In the data rows, 500 means zero.
Here are some numbered points:
array([677, 695, 536, 552, 604, 643, 500, 526, 656, 616, 536, 573, 654, 580,
       500, 500, 575, 580, 546, 597, 628, 581, 640, 612, 572, 577, 544, 570,
       583, 500, 500, 505]) 0
array([689, 696, 530, 579, 616, 620, 525, 528, 643, 600, 556, 559, 574, 584,
       500, 500, 557, 556, 533, 535, 650, 609, 578, 547, 579, 608, 578, 553,
       559, 533, 508, 509]) 1
array([513, 554, 683, 748, 553, 574, 551, 641, 522, 547, 694, 660, 585, 508,
       574, 624, 704, 599, 666, 699, 545, 601, 641, 592, 524, 518, 525, 683,
       618, 633, 533, 500]) 2
array([500, 500, 675, 718, 500, 582, 500, 573, 554, 500, 720, 554, 624, 500,
       512, 633, 743, 632, 531, 918, 631, 583, 710, 629, 557, 500, 556, 642,
       616, 626, 500, 566]) 3
array([705, 703, 551, 555, 561, 584, 578, 521, 685, 588, 535, 555, 533, 650,
       500, 500, 542, 556, 500, 500, 687, 551, 550, 593, 605, 648, 560, 508,
       560, 506, 550, 517]) 4
array([510, 509, 577, 500, 528, 613, 584, 513, 518, 503, 506, 784, 707, 644,
       687, 581, 500, 632, 741, 512, 500, 500, 617, 657, 557, 520, 503, 500,
       649, 500, 558, 777]) 5
array([694, 698, 537, 579, 565, 570, 580, 531, 668, 601, 524, 500, 527, 625,
       500, 500, 538, 554, 507, 546, 654, 575, 526, 561, 593, 657, 548, 503,
       552, 534, 539, 505]) 6
array([500, 500, 766, 703, 520, 500, 670, 500, 529, 500, 691, 500, 500, 500,
       644, 829, 525, 500, 633, 575, 530, 581, 618, 500, 656, 666, 706, 661,
       500, 698, 601, 552]) 7
array([565, 503, 522, 500, 527, 585, 602, 560, 570, 556, 516, 679, 615, 672,
       700, 585, 534, 665, 699, 536, 504, 500, 632, 568, 585, 558, 538, 516,
       642, 500, 580, 754]) 8
array([500, 500, 530, 500, 520, 640, 539, 637, 500, 516, 537, 724, 742, 674,
       700, 581, 624, 707, 664, 543, 500, 500, 558, 729, 523, 500, 500, 531,
       672, 500, 590, 664]) 9
array([692, 702, 630, 614, 580, 556, 584, 543, 631, 619, 537, 516, 500, 638,
       500, 500, 534, 568, 522, 505, 675, 635, 500, 567, 564, 608, 564, 524,
       522, 579, 558, 500]) 10
array([563, 549, 669, 716, 516, 517, 520, 511, 622, 528, 710, 583, 578, 530,
       521, 605, 620, 534, 583, 564, 549, 634, 641, 560, 641, 599, 557, 575,
       640, 594, 512, 563]) 11
array([646, 668, 544, 582, 609, 642, 517, 591, 627, 594, 537, 513, 572, 573,
       500, 500, 561, 592, 616, 649, 667, 620, 593, 524, 538, 543, 524, 573,
       582, 539, 515, 500]) 12
array([675, 659, 563, 538, 557, 543, 592, 534, 651, 595, 539, 545, 521, 647,
       540, 520, 522, 570, 549, 500, 632, 568, 543, 554, 588, 635, 567, 513,
       571, 552, 554, 580]) 13
Which three points above are nearest to each new point? Their numbers follow each, nearest first.
array([500, 500, 500, 500, 500, 963, 500, 999, 500, 816, 500, 516, 999, 863,
       840, 564, 999, 873, 712, 974, 576, 500, 509, 999, 500, 500, 500, 743,
       790, 500, 616, 500]) 9 3 2
array([573, 500, 741, 726, 500, 500, 522, 500, 658, 500, 780, 512, 500, 500,
       500, 677, 617, 500, 538, 538, 614, 586, 684, 571, 710, 684, 630, 518,
       575, 620, 500, 611]) 11 7 2
array([574, 500, 738, 678, 508, 509, 566, 500, 612, 502, 699, 608, 521, 537,
       562, 668, 568, 527, 608, 570, 553, 590, 653, 511, 700, 666, 607, 505,
       584, 623, 512, 659]) 11 7 13
array([519, 500, 709, 773, 500, 500, 500, 500, 598, 500, 764, 609, 601, 500,
       527, 637, 639, 522, 606, 583, 505, 646, 677, 555, 654, 585, 555, 598,
       664, 617, 500, 579]) 11 2 3
array([694, 664, 520, 538, 604, 631, 512, 521, 674, 596, 544, 527, 572, 596,
       500, 500, 556, 552, 525, 500, 655, 616, 597, 553, 599, 588, 572, 539,
       581, 507, 525, 536]) 1 4 0
array([567, 550, 719, 726, 515, 510, 556, 510, 624, 528, 695, 547, 500, 535,
       542, 680, 563, 513, 522, 573, 592, 657, 621, 514, 675, 684, 610, 542,
       537, 674, 511, 588]) 11 7 13
array([508, 509, 576, 516, 524, 615, 582, 519, 522, 518, 509, 775, 702, 637,
       688, 581, 501, 642, 756, 510, 500, 500, 600, 656, 546, 506, 503, 500,
       648, 500, 555, 772]) 5 8 9
array([580, 500, 695, 753, 500, 500, 532, 500, 681, 500, 773, 542, 500, 500,
       524, 662, 624, 500, 507, 530, 604, 666, 746, 560, 721, 711, 607, 500,
       595, 582, 500, 626]) 11 7 13
array([598, 500, 656, 676, 500, 500, 500, 500, 697, 500, 779, 562, 523, 500,
       500, 658, 643, 500, 599, 536, 537, 648, 772, 548, 747, 675, 628, 531,
       623, 542, 500, 633]) 11 7 2
array([517, 500, 572, 556, 500, 719, 512, 776, 529, 606, 560, 611, 756, 669,
       754, 567, 718, 740, 694, 724, 517, 528, 645, 772, 555, 546, 529, 577,
       666, 551, 615, 599]) 9 8 5
array([615, 619, 521, 565, 595, 646, 521, 587, 608, 568, 531, 569, 582, 571,
       541, 523, 561, 610, 666, 649, 637, 598, 629, 535, 531, 518, 516, 562,
       605, 518, 515, 567]) 12 0 1
array([576, 500, 579, 553, 526, 532, 585, 506, 590, 514, 590, 658, 569, 617,
       631, 603, 525, 588, 664, 501, 523, 524, 624, 546, 617, 584, 569, 501,
       648, 520, 560, 738]) 8 5 13
array([604, 549, 667, 699, 517, 517, 543, 507, 681, 528, 717, 539, 500, 531,
       518, 623, 605, 515, 505, 525, 629, 642, 695, 569, 694, 698, 595, 501,
       588, 579, 508, 598]) 11 13 1
array([632, 657, 521, 586, 615, 671, 500, 614, 628, 585, 531, 500, 572, 543,
       500, 500, 580, 607, 652, 695, 679, 628, 621, 512, 518, 518, 506, 581,
       597, 524, 503, 500]) 12 0 1
array([500, 511, 591, 500, 529, 623, 572, 516, 518, 500, 500, 795, 724, 646,
       691, 578, 500, 638, 746, 503, 500, 500, 599, 705, 553, 500, 500, 500,
       644, 500, 563, 772]) 5 9 8
array([529, 571, 500, 500, 962, 593, 892, 587, 500, 808, 500, 500, 500, 500,
       691, 796, 500, 500, 500, 723, 500, 820, 500, 500, 500, 500, 920, 908,
       500, 874, 999, 500]) 7 10 2
array([500, 628, 500, 624, 774, 632, 795, 561, 500, 796, 500, 500, 500, 500,
       590, 677, 500, 500, 550, 532, 500, 740, 500, 500, 500, 516, 624, 701,
       500, 813, 775, 500]) 10 7 12
array([511, 500, 671, 780, 500, 500, 500, 505, 613, 500, 790, 608, 574, 500,
       529, 630, 648, 524, 591, 603, 524, 591, 725, 524, 660, 602, 588, 626,
       661, 549, 500, 612]) 11 2 3
array([528, 554, 563, 567, 852, 571, 809, 566, 525, 735, 558, 515, 500, 500,
       659, 782, 518, 500, 507, 693, 516, 786, 536, 500, 548, 546, 849, 823,
       509, 834, 906, 526]) 7 2 10
